-287  190  -58  -94  -14  44  227 : Y
-888  476  -89  125  -257  149  149 : V
142  444  -70  172  -323  532  327 : W
-357  396  -70  17  -182  -124  -20 : T
-26  3  107  640  215  700  45 : D
185  -439  788  385  201  230  787 : L
-316  -438  -171  -635  283  -887  -452 : S
851  -274  -35  -300  -620  -764  239 : M
loc: -439 : L, 2
loc: -887 : S, 6
loc: 385 : L, 4
loc: 788 : L, 3
loc: 45 : D, 7
loc: -171 : S, 3

-27  211  27  71  62  -6  -36  -31  -167  -447  162  204  -261  178  -115  44  82  -13  85  -316  6  -164  73  226  101  -270  -303  -49  94  U
78  -47  21  2  -87  69  33  -61  166  282  -79  -150  186  -6  264  -58  -114  58  -60  275  -22  122  -54  -198  -78  183  297  -15  -35  H
-4  2  4  -1  -1  1  1  2  -2  1  -3  -1  -2  3  0  1  2  0  0  0  -1  -1  0  0  -1  -1  0  0  -3  B
-37  134  -1  64  58  -64  -64  185  0  115  11  166  -199  96  -140  44  82  -115  20  -356  84  -83  57  143  136  -199  -272  -16  71  N
-157  -395  -194  -18  99  -453  -216  10  46  -206  -851  -37  125  -471  -515  74  114  61  -306  -644  529  336  -21  -261  349  186  -178  224  -97  Z
69  -177  -14  -21  -103  9  17  -49  250  430  -259  -236  309  -131  249  -67  -133  76  -136  314  44  229  -87  -329  -70  315  402  29  -83  E
55  295  76  106  0  93  -8  -98  -95  -363  230  161  -208  295  127  3  5  32  89  -151  -53  -150  55  162  50  -233  -139  -109  118  X
-124  -283  -43  -258  80  68  162  336  -131  558  363  -83  52  -287  -321  28  94  -239  184  466  -309  -169  -18  212  -303  59  -31  86  -146  F
-26  -183  -17  -121  -4  44  82  130  30  418  88  -123  137  -164  -38  -11  -11  -81  36  344  -132  6  -39  -23  -170  143  137  45  -95  P
loc: -447 : U, 10
loc: -146 : F, 29
loc: 136 : N, 25
loc: 114 : Z, 17
loc: -114 : H, 17
loc: 363 : F, 11

89  88  -89  -249  195  -335  -168  -40  134  -310  -75  95  -178  99  -123  -34  -212  -145  -339  -64  59  112  134  26  -190  154  51  -46  158  -219  110  162  -215  -56  -180  -86 : K
-217  -120  -41  37  -54  -333  -67  -184  -169  -53  58  167  -87  -178  71  -85  -85  55  -12  128  -10  5  -70  50  48  217  -79  -159  -99  40  220  -62  -224  6  -248  -170 : Q
-151  -84  -40  -37  -36  -52  68  -150  -87  49  103  187  38  -61  130  -21  56  110  57  51  -67  -33  124  -1  82  6  -63  -116  -120  52  270  24  -169  145  -35  -28 : J
69  28  69  25  49  -92  3  30  94  -72  -33  -6  -48  4  -15  35  -20  -34  -117  4  30  -127  58  -99  -20  -280  -20  35  -163  51  -287  -87  55  97  -10  -145 : A
69  28  69  25  49  -92  3  30  94  -72  -33  -6  -48  4  -15  35  -20  -34  -117  4  30  40  -162  7  -48  126  -45  -63  78  -115  75  -31  -61  -200  -37  50 : G
-296  9  310  -43  75  108  47  99  -13  176  449  428  -24  66  369  -329  80  476  432  246  107  161  511  299  475  -580  209  204  -228  275  287  218  277  774  -15  -97 : C
5  229  -291  -801  276  -724  -163  89  -121  -867  -413  -272  -719  190  -698  -619  -898  -528  -695  -391  -6  189  290  58  -522  -326  178  118  244  -630  -522  301  -138  -18  -513  -439 : R
loc: -413 : R, 11
loc: -162 : G, 23

12  23  9  -2  -14  30  29  23  29  -5  -23  13  31  -38  19  -18  -44  -11  3  9  -15  0  -20  -1  -24  29  23  -7  -17  9  24  45  -19  10  -11  -36  7  20  3  -22  8  -6  34  -87  327  -322  -308  139  -254  -33  -172 : Zak
12  23  9  -2  -14  30  29  23  29  -5  -23  13  31  -38  19  -18  -44  -11  3  9  -15  0  -20  -1  -24  29  23  -49  -17  9  24  45  -19  10  -11  -36  7  20  3  -22  8  -6  28  -8  -11  33  27  -20  12  -15  36 : moza
-18  17  -30  -15  2  -27  -2  -9  24  -17  19  -11  10  19  14  1  -32  0  -15  5  12  29  7  -20  16  10  -9  -19  -13  -20  -15  8  38  -13  -6  -22  -8  -33  -35  6  13  -13  10  9  -12  23  -5  -5  -13  21  19 : gafuv
23  28  7  8  -11  -2  -19  24  40  21  -5  11  -27  31  -6  11  -11  -33  29  11  47  -4  -16  -19  12  23  -5  -15  6  -31  -11  0  1  -6  -34  5  7  18  -10  -6  -5  6  -2  26  18  15  -44  -8  14  -9  -15 : bemi
596  -352  24  303  -184  -496  749  464  -419  559  -226  -234  794  -496  -387  91  -258  503  -560  -317  153  658  -435  -383  149  -85  352  687  -238  -311  -707  -130  -323  927  -267  87  631  -886  -338  144  -357  132  240  -433  63  319  -137  -512  -488  374  -116 : viza
loc: -85 : viza, 26
loc: 38 : gafuv, 33
loc: 596 : viza, 1
loc: -4 : bemi, 22
loc: 40 : bemi, 9

-129  88  -65  82  -58  -8  113  46  0  137  -59  4  21  201  -168  20  23  -33  52  31  -109  -228  -138  -160  34  -130  -39  -146  -9  91  -18  44  112  -140  63  -22  1  19  -108  77  -62  -64  -180  257  51  165  13  -8  -91  190  -480  205  -16  32  181  45  -151  14  60  5  56  177  60 : ragev
-190  -246  -43  96  -10  24  -133  93  -15  152  88  116  13  -8  -95  -52  5  -71  96  -138  47  363  -240  127  133  -36  150  141  1  -202  20  21  148  80  -141  102  -21  -50  -100  -1  -105  -66  -59  -143  86  20  -2  39  -120  -71  953  183  90  41  1  -97  -16  11  -132  -42  -56  5  27 : tal
9  298  50  81  41  -65  -58  -57  33  -26  229  44  -301  36  -162  -40  -1  159  9  -131  -285  341  43  -110  -6  -70  -364  -37  -107  -19  108  -46  -166  138  -44  178  -238  111  -188  196  211  -36  -150  -282  89  31  -58  67  173  -96  -469  223  12  250  -99  40  -111  53  -9  -89  84  24  28 : leb
222  138  -78  66  -85  -96  -296  71  75  -65  -31  -97  253  164  27  -14  -20  215  -53  -77  33  -206  -177  112  60  -55  152  -12  39  29  36  -30  50  -4  -63  -105  73  -104  300  -12  33  -110  -215  31  24  -38  -49  66  -5  -262  -151  247  29  166  -287  -56  68  72  -133  -44  139  -65  -40 : Kago
-46  -62  0  52  -42  -25  -42  78  15  -12  -8  105  -83  52  65  19  29  -82  255  37  -110  -369  132  238  -1  -105  -297  321  5  27  -107  -153  -143  -29  97  84  -31  -3  45  199  19  -95  -113  -249  35  151  109  -20  -97  -1  811  65  23  18  -84  -29  -66  -36  255  93  -88  105  -77 : Zat
-158  17  -190  -39  26  -7  66  28  -15  -3  -186  55  42  267  200  22  -27  86  273  208  -3  -305  -76  -91  -45  102  175  -29  25  118  -105  13  3  -2  -29  -163  -18  -28  -201  -15  -110  -49  -84  -196  -10  -55  59  23  25  16  -755  1  44  5  -286  136  -63  -112  -425  153  93  15  -110 : Luvit
-85  3  -67  33  20  31  -16  -80  20  3  -15  17  -168  -72  74  18  8  -96  153  149  187  -30  -25  58  7  24  -530  -91  -46  -90  -91  89  12  -35  -47  -208  80  12  2  32  30  68  327  44  -9  -183  10  30  -236  175  -568  200  -23  -152  107  237  58  -49  148  71  -44  141  -20 : Luru
245  -148  -48  -88  41  -14  59  -36  -15  -10  24  -42  -518  0  76  43  -62  -100  29  -27  -177  587  -98  -33  9  -42  4  40  -76  82  73  -52  -204  80  154  -78  -41  49  208  16  3  -24  90  -155  102  -64  24  91  72  -140  -186  -13  -67  159  80  145  110  -82  -55  121  -170  -17  -39 : rov
124  -295  -12  16  43  25  54  -221  -107  52  -4  -23  -214  -7  49  -111  17  -120  -36  22  -205  408  37  52  -57  15  245  -111  -18  199  48  -80  -37  60  24  -62  158  -48  139  -5  56  -32  40  -760  -90  -83  36  -62  96  57  336  231  -15  11  224  77  -81  -48  -86  -25  -168  -50  41 : fon
-29  258  170  34  39  21  42  -118  14  -5  -89  -126  20  10  -83  20  -45  111  48  76  26  125  30  93  -58  60  -427  -213  59  130  -23  117  212  83  29  98  41  -31  -51  64  -81  -81  -48  -173  66  -44  -29  77  -245  83  137  518  61  10  -141  -44  15  -115  -43  12  -56  16  -31 : Fulus
loc: 158 : fon, 37
loc: 113 : ragev, 7
loc: 173 : leb, 49
loc: -305 : Luvit, 22
loc: 117 : Fulus, 32
loc: -296 : Kago, 7
loc: 81 : leb, 4

505  256  869  -379  724  -128  792  -271  -435  -80  701  -441  -442  547  -109  -546  846  -539  -277  -511  -271  796  -495  -124  567  -334  855  -478  -28  -249  316  749  -613  -351  -347  -508  485  119  892  -472  -607  348  -388  -612  -344  -410 -> Sopa
-41  295  171  405  333  -674  -481  -134  -30  -50  261  33  -7  233  -682  -109  228  -365  429  -563  -54  303  -286  558  -601  -20  -157  385  660  -364  289  241  -191  -85  -34  -567  -215  770  -327  -56  -158  660  55  -380  -602  113 -> rasuf
-41  295  171  405  333  -674  -481  -134  -30  -50  261  -591  -7  233  -682  -257  228  -365  429  -563  -54  303  -286  558  -601  -20  211  385  660  -364  289  241  -191  -85  -34  -567  556  770  -327  -56  -158  660  55  -380  -602  113 -> noda
-851  -237  -280  598  -663  714  -482  -581  666  -722  -821  797  -495  -507  666  688  -464  71  -912  595  -645  -569  -131  -981  607  -624  -494  611  -987  74  -99  -739  793  -565  -539  630  -451  -855  203  -465  723  -751  -652  185  508  -686 -> ton
loc: -912 : ton, 19
loc: -569 : ton, 22
loc: 74 : ton, 30
loc: 547 : Sopa, 14
loc: 701 : Sopa, 11

-60  -722  242  -120  564  -211  605  -55  -36  -39 = luva
-325  361  -230  376  -247  268  -157  48  -135  -399 = Det
-33  50  93  13  160  31  -66  -30  -157  324 = nukom
460  445  254  -53  -209  225  -169  -279  -147  48 = Dun
-188  558  -52  635  -592  173  -547  25  -163  292 = toz
-60  -722  242  -120  564  -211  -721  -55  460  -398 = futib
-51  578  -215  71  -651  -373  -402  30  -56  91 = ropas
139  939  -40  210  -282  -71  -257  -168  124  -1 = Lut
-139  -784  -72  -504  392  -40  443  6  201  -303 = Lun
-60  -722  242  -120  564  -211  253  -48  248  -16 = vufi
57  219  104  217  -53  -188  -56  -22  229  194 = roza
loc: 104 : roza, 3
loc: -52 : toz, 3
loc: 31 : nukom, 6
loc: -279 : Dun, 8
loc: -257 : Lut, 7
loc: -398 : futib, 10

770  -590  -794  -189 = ped
-458  -589  220  856 = Zonim
770  855  -794  855 = vud
loc: 856 : Zonim, 4
loc: -590 : ped, 2
loc: -589 : Zonim, 2
loc: -189 : ped, 4

-591  -53  601  784  312  -441  -832  -518  203  700  339  32  -453  -483  -145  178 : Latu
-134  -386  -385  45  560  651  -387  -519  -810  -423  338  803  608  -82  -640  -627 : pazi
761  587  -107  -731  -52  -139  552  752  327  -293  -585  -366  64  311  237  34 : runo
-33  1  188  320  148  -274  -572  -395  186  698  649  33  -653  -801  -282  459 : faluf
-90  98  85  1  48  199  134  -28  -395  -507  -151  430  732  413  -307  -804 : Kob
430  -326  -810  -614  81  649  647  132  -392  -507  -214  135  249  126  -2  29 : difa
55  -15  52  83  -78  -315  -338  0  462  610  219  -436  -786  -475  267  799 : rep
136  246  108  -255  -517  -346  204  677  611  -11  -666  -782  -250  494  808  433 : Vusiz
446  17  -307  -281  -68  52  11  -43  59  267  291  -16  -438  -567  -177  450 : Dibo
loc: -385 : pazi, 3
loc: -386 : pazi, 2
loc: 178 : Latu, 16
loc: 338 : pazi, 11
loc: 752 : runo, 8
loc: 135 : difa, 12
loc: -53 : Latu, 2

-711  -785  -939  378 : Ripu
-446  -533  -627  290 : ture
377  376  377  266 : Tis
-115  -407  185  285 : fogik
loc: -627 : ture, 3
loc: 378 : Ripu, 4
loc: 285 : fogik, 4
loc: -939 : Ripu, 3
loc: -533 : ture, 2
loc: -711 : Ripu, 1

3  403  993  158 = popi
699  697  404  54 = pek
893  55  19  90 = Goda
69  13  603  698 = sedes
loc: 158 : popi, 4
loc: 90 : Goda, 4
loc: 697 : pek, 2
loc: 698 : sedes, 4
loc: 3 : popi, 1
loc: 54 : pek, 4
loc: 403 : popi, 2

-105  -34  -474  141  -95  320  183  -272  -22  -581  618  -386  -315  -215  -108  270  -300  -101  371  214  -216  -176  174  623 -> goged
-138  114  68  188  -138  225  97  -116  133  -308  392  -93  -72  -347  54  -290  190  -130  313  77  -54  -325  96  61 -> kiv
55  -34  627  -99  272  -175  -174  40  -260  366  -460  558  325  275  -246  -661  292  128  -611  -139  286  136  -106  -527 -> giv
-232  164  -493  44  -289  82  94  -197  338  -331  492  -724  -222  -170  229  479  -176  -171  590  282  -418  -180  165  547 -> geg
148  2  305  -140  249  -176  -249  133  -101  164  -539  179  141  264  -27  -276  183  166  -227  -133  -74  234  -194  -353 -> dibu
-179  88  -40  234  -160  55  81  -172  140  -288  390  -163  -80  -208  121  23  -91  -238  80  122  26  -264  116  347 -> kopus
311  -92  266  -234  -119  -285  -229  315  -116  460  -773  489  220  270  0  -239  171  273  -335  -234  -77  101  -6  -583 -> gapo
-102  131  -261  16  -131  132  224  -131  266  -378  547  -281  -245  -172  -128  280  -122  -233  157  97  -98  -157  206  380 -> kabu
138  -119  -29  -90  122  -181  -122  296  -165  174  -348  31  175  267  -113  -137  148  123  -202  -83  158  216  82  -261 -> Keli
46  1  426  -91  19  -166  -114  332  -177  412  -567  374  295  219  -221  -483  214  264  -406  -252  214  113  -128  -717 -> Vige
-96  -3  -646  249  -258  0  243  -216  73  -412  593  -592  -182  -197  132  460  -330  -170  397  261  -251  -141  35  638 -> lopi
loc: -289 : geg, 5
loc: 81 : kopus, 7

226  270  -82  -752  -83  263  21 -> godi
114  639  159  -601  -124  335  269 -> dazo
262  141  51  -630  -441  458  -824 -> nif
loc: -82 : godi, 3
loc: 269 : dazo, 7
loc: 263 : godi, 6
loc: 21 : godi, 7
loc: 226 : godi, 1
loc: 159 : dazo, 3

